(in the rows, 128 means zero)
Each path is a new rotation, seen through one point. The rows after it are directions, each followed by how far the rotation turns it, in degrees per step (0 if it stays put).
Each turn is a multiple of 5 degrees from 10 to 175, or 0.
Each row of a path follows its step; steps can be skipped.

step 3: [137 135 126 136 129 126 110 119 114 126 123 122 123 134 132 134 126 131
 120 126 126 129 145 123 134 126 120 125 115 141 132 118 125 130 132 131
 133 127 118 129 126 135 139 125 118 128 135 128 128 128 121 134 122 129
 129 124 127 118 126 127 132 124 128 138]
step 6: [134 125 126 129 124 117 126 134 127 124 134 117 134 129 128 117 132 132
 126 132 147 128 126 123 131 128 118 121 135 119 128 133 137 125 115 139
 116 128 137 128 121 116 124 117 129 129 135 128 124 124 136 133 138 128
 128 125 125 123 118 129 128 123 135 121]
step 8: [123 132 131 126 124 135 127 126 145 125 120 128 130 123 130 124 126 126
 129 137 146 112 122 135 112 125 140 129 127 124 130 125 125 117 130 139
 121 138 133 132 123 128 133 130 126 126 126 137 114 124 119 132 128 128
 129 132 129 129 131 125 128 127 138 134]
step 11: [130 133 135 121 134 130 133 123 127 141 138 125 125 136 136 137 139 137
 125 124 119 132 124 122 131 128 127 128 122 133 130 115 132 125 134 136
 142 136 125 129 124 124 126 129 129 114 138 117 133 122 132 134 117 124
 132 126 129 141 128 129 115 131 130 135]
step 14: [121 125 130 134 120 142 122 139 130 121 127 126 124 132 139 117 127 140
 132 132 124 134 132 132 129 123 121 133 128 122 127 141 127 131 125 132
 128 125 120 146 124 125 136 115 122 118 121 131 125 128 141 124 128 124
 130 131 133 123 120 132 138 129 130 126]
step 15: [125 123 126 129 136 126 124 135 130 134 124 136 116 124 118 137 130 128
 126 128 120 135 128 131 121 127 130 130 133 137 123 128 127 125 127 132
 124 124 135 129 146 126 144 146 134 122 130 127 123 140 124 119 130 135
 130 124 130 134 132 125 138 127 116 133]
step 20: [123 129 134 132 128 127 130 126 123 126 117 116 132 123 123 132 119 130
 124 118 128 115 132 134 128 131 128 139 128 127 133 133 123 126 117 115
 129 119 127 119 116 120 129 131 126 144 129 127 128 138 135 131 134 120
 129 119 129 114 125 131 135 132 141 122]
step 21: [132 130 121 123 121 132 134 128 125 135 130 134 124 123 126 131 125 114
 134 120 134 121 148 126 119 124 119 131 129 132 120 122 143 122 131 133
 126 120 126 119 123 131 134 122 120 121 129 120 122 118 127 129 128 137
 120 139 126 132 125 137 133 124 121 122]
Directions:
[126 128 129 126 127 127 126 125 127 127 127 127 133 130 127 130 130 127
 129 128 126 129 127 124 127 128 131 128 125 129 128 130 127 128 130 128
 132 127 129 128 127 130 128 129 128 129 130 130 128 130 127 128 126 129
 128 130 127 129 126 129 127 125 130 127] | 45
[127 131 125 128 127 129 130 125 128 130 127 128 131 130 129 128 126 128
 124 126 128 128 126 131 129 128 128 125 126 125 129 129 127 128 129 127
 129 129 125 127 128 127 128 129 126 128 131 129 128 129 128 127 128 130
 126 126 127 129 129 125 127 128 125 129] | 45
[129 127 127 129 130 127 128 129 131 128 127 129 127 126 131 127 126 125
 125 127 127 128 130 130 128 127 129 125 126 129 130 130 126 128 128 128
 130 129 130 131 129 129 129 125 127 130 127 132 130 127 126 128 128 124
 131 130 130 127 128 128 129 127 128 130] | 70

step 0: [132 133 126 117 125 128 142 125 129 125 131 116 130 131 139 138 120 120
 130 131 121 133 129 126 137 131 129 125 130 125 130 132 123 117 127 127
 126 133 131 127 125 126 132 131 118 133 136 125 127 132 120 134 133 116
 132 126 121 122 144 132 127 130 117 134]
step 11: [134 133 120 132 111 128 130 124 132 125 125 134 125 122 131 127 132 128
 125 126 129 125 129 130 128 125 134 127 125 124 126 131 122 127 121 111
 123 125 121 118 133 125 131 126 119 129 134 137 128 124 129 134 120 126
 136 120 124 122 131 128 123 134 106 134]
step 14: [121 136 136 133 118 121 125 124 124 129 134 132 121 126 122 119 127 123
 130 125 124 129 129 129 134 126 130 133 135 123 131 126 126 120 129 122
 125 122 133 110 130 135 124 118 119 130 140 130 127 119 122 137 131 130
 140 124 126 130 126 129 129 136 116 132]
step 15: [126 133 135 123 120 139 140 130 129 121 134 123 128 136 122 132 127 125
 126 124 133 129 124 137 120 129 131 118 121 136 125 124 127 124 127 142
 133 135 128 126 133 131 126 137 121 132 133 133 131 126 137 138 135 113
 135 136 126 122 121 128 131 130 130 127]
step 16: [131 130 117 129 130 134 136 136 139 123 132 118 124 130 139 132 129 129
 123 134 130 118 120 131 124 130 128 139 120 132 129 126 123 126 136 125
 117 125 128 126 129 121 123 128 118 125 125 125 136 134 119 122 121 130
 126 130 111 127 132 124 123 130 133 138]
step 19: [128 126 121 129 124 131 126 127 143 129 129 128 127 134 129 137 123 121
 125 132 131 123 125 123 134 130 126 142 128 133 136 121 131 123 136 116
 119 122 140 126 125 128 127 130 115 127 126 129 128 124 120 130 130 129
 138 135 118 130 118 124 123 118 137 126]
step 23: [121 117 135 129 122 126 130 126 125 124 122 122 131 132 126 125 128 137
 131 126 130 124 137 124 130 127 131 126 128 119 116 137 123 113 138 130
 129 131 139 119 119 129 134 127 114 126 132 118 128 134 134 137 129 140
 128 128 130 129 131 133 132 126 121 134]
step 24: [121 128 139 127 131 122 128 118 125 126 129 126 116 135 117 119 132 122
 124 129 136 122 124 136 131 134 136 136 129 127 131 122 135 131 131 136
 129 128 132 123 128 122 125 118 132 127 129 127 135 137 134 135 134 120
 130 131 124 124 113 122 116 126 136 132]
Directions:
[126 128 129 128 133 130 129 129 129 128 128 125 129 127 127 126 126 126
 127 131 131 128 127 124 126 131 127 127 127 128 127 129 128 126 125 130
 129 129 127 127 131 128 129 127 130 129 125 128 130 128 128 128 129 128
 129 129 127 129 125 127 126 126 126 126] | 125

step 0: [121 126 127 135 137 125 128 121 135 123 120 128 126 119 131 121 129 126
 123 126 124 120 129 122 117 131 121 148 127 130 132 133 135 140 128 124
 133 121 129 127 126 124 132 130 126 135 135 111 116 133 116 136 131 125
 129 136 125 131 125 124 110 125 131 124]
step 2: [128 127 115 123 127 126 127 132 127 133 120 115 142 126 129 132 129 126
 125 127 137 132 131 132 123 120 136 122 127 138 140 130 121 126 120 132
 130 116 129 134 145 134 124 123 122 130 132 129 122 133 112 129 133 119
 139 130 117 129 117 124 134 123 124 128]
step 3: [132 132 120 121 129 132 127 130 130 134 132 141 128 121 111 132 120 126
 130 133 129 133 124 117 134 138 117 123 134 132 125 119 130 131 131 121
 127 135 134 126 132 121 124 124 132 124 129 116 130 127 119 130 134 128
 124 133 114 114 141 129 122 125 120 111]
step 8: [130 122 125 128 130 132 129 121 130 129 136 120 119 115 129 114 130 118
 123 114 127 118 128 114 127 124 118 129 136 136 120 125 124 139 133 136
 132 125 136 129 135 118 137 126 122 121 124 122 121 135 120 132 123 122
 135 126 121 130 125 121 121 132 138 135]
step 15: [140 131 126 132 138 138 129 131 132 140 118 139 124 133 122 121 115 122
 130 127 122 129 131 123 130 133 125 124 130 133 144 133 112 112 125 124
 130 127 117 121 120 123 123 114 128 131 123 135 124 124 128 126 134 131
 135 124 127 138 130 123 132 129 126 132]
step 17: [131 126 131 131 133 125 127 126 133 119 129 128 119 138 126 118 138 111
 120 139 122 124 119 129 140 132 135 125 134 127 123 130 134 137 129 127
 126 115 123 121 126 125 121 129 128 140 129 136 125 129 118 127 129 134
 117 117 127 140 124 118 118 130 135 123]
step 22: [123 125 135 141 125 135 128 119 127 136 116 123 119 143 136 137 127 123
 130 133 133 129 135 128 128 135 127 123 144 126 125 128 133 132 132 129
 124 127 124 121 131 127 139 140 130 132 134 120 135 137 140 128 135 123
 123 123 123 126 126 131 135 145 120 122]
step 25: [132 126 124 135 128 112 116 125 131 127 120 131 122 133 126 123 132 118
 125 133 129 117 129 118 136 127 131 126 126 120 131 140 120 145 120 126
 125 129 123 126 139 130 136 130 118 121 126 126 122 130 117 125 123 127
 107 125 131 134 133 122 119 134 127 130]
Directions:
[130 128 129 129 127 127 130 125 128 130 129 127 125 127 128 126 130 127
 125 129 127 128 127 130 131 125 127 126 130 128 129 128 126 127 129 129
 130 131 131 128 131 129 127 130 130 127 126 127 130 131 127 127 129 129
 127 129 127 128 128 129 126 127 129 124] | 80
[126 129 129 127 130 130 127 128 129 128 127 126 129 125 128 127 127 129
 127 128 130 133 127 127 128 130 130 127 126 131 128 127 127 129 130 127
 127 127 130 133 128 127 126 129 128 127 128 125 129 130 126 129 126 126
 129 131 127 127 130 128 125 124 128 128] | 10
[128 127 125 127 128 127 125 127 127 131 131 130 127 125 127 125 127 128
 129 130 132 128 128 129 129 128 127 128 126 130 131 129 127 129 126 129
 125 127 128 126 129 126 129 125 131 126 129 130 129 126 129 127 129 128
 127 129 127 125 129 130 128 127 132 128] | 85
[128 129 128 126 126 123 129 129 125 125 128 126 127 125 126 127 125 130
 129 126 129 130 128 126 131 131 130 129 130 127 131 128 128 127 127 128
 130 130 126 126 129 127 127 129 129 128 126 128 128 128 127 129 127 127
 132 127 129 129 129 126 129 130 128 126] | 85
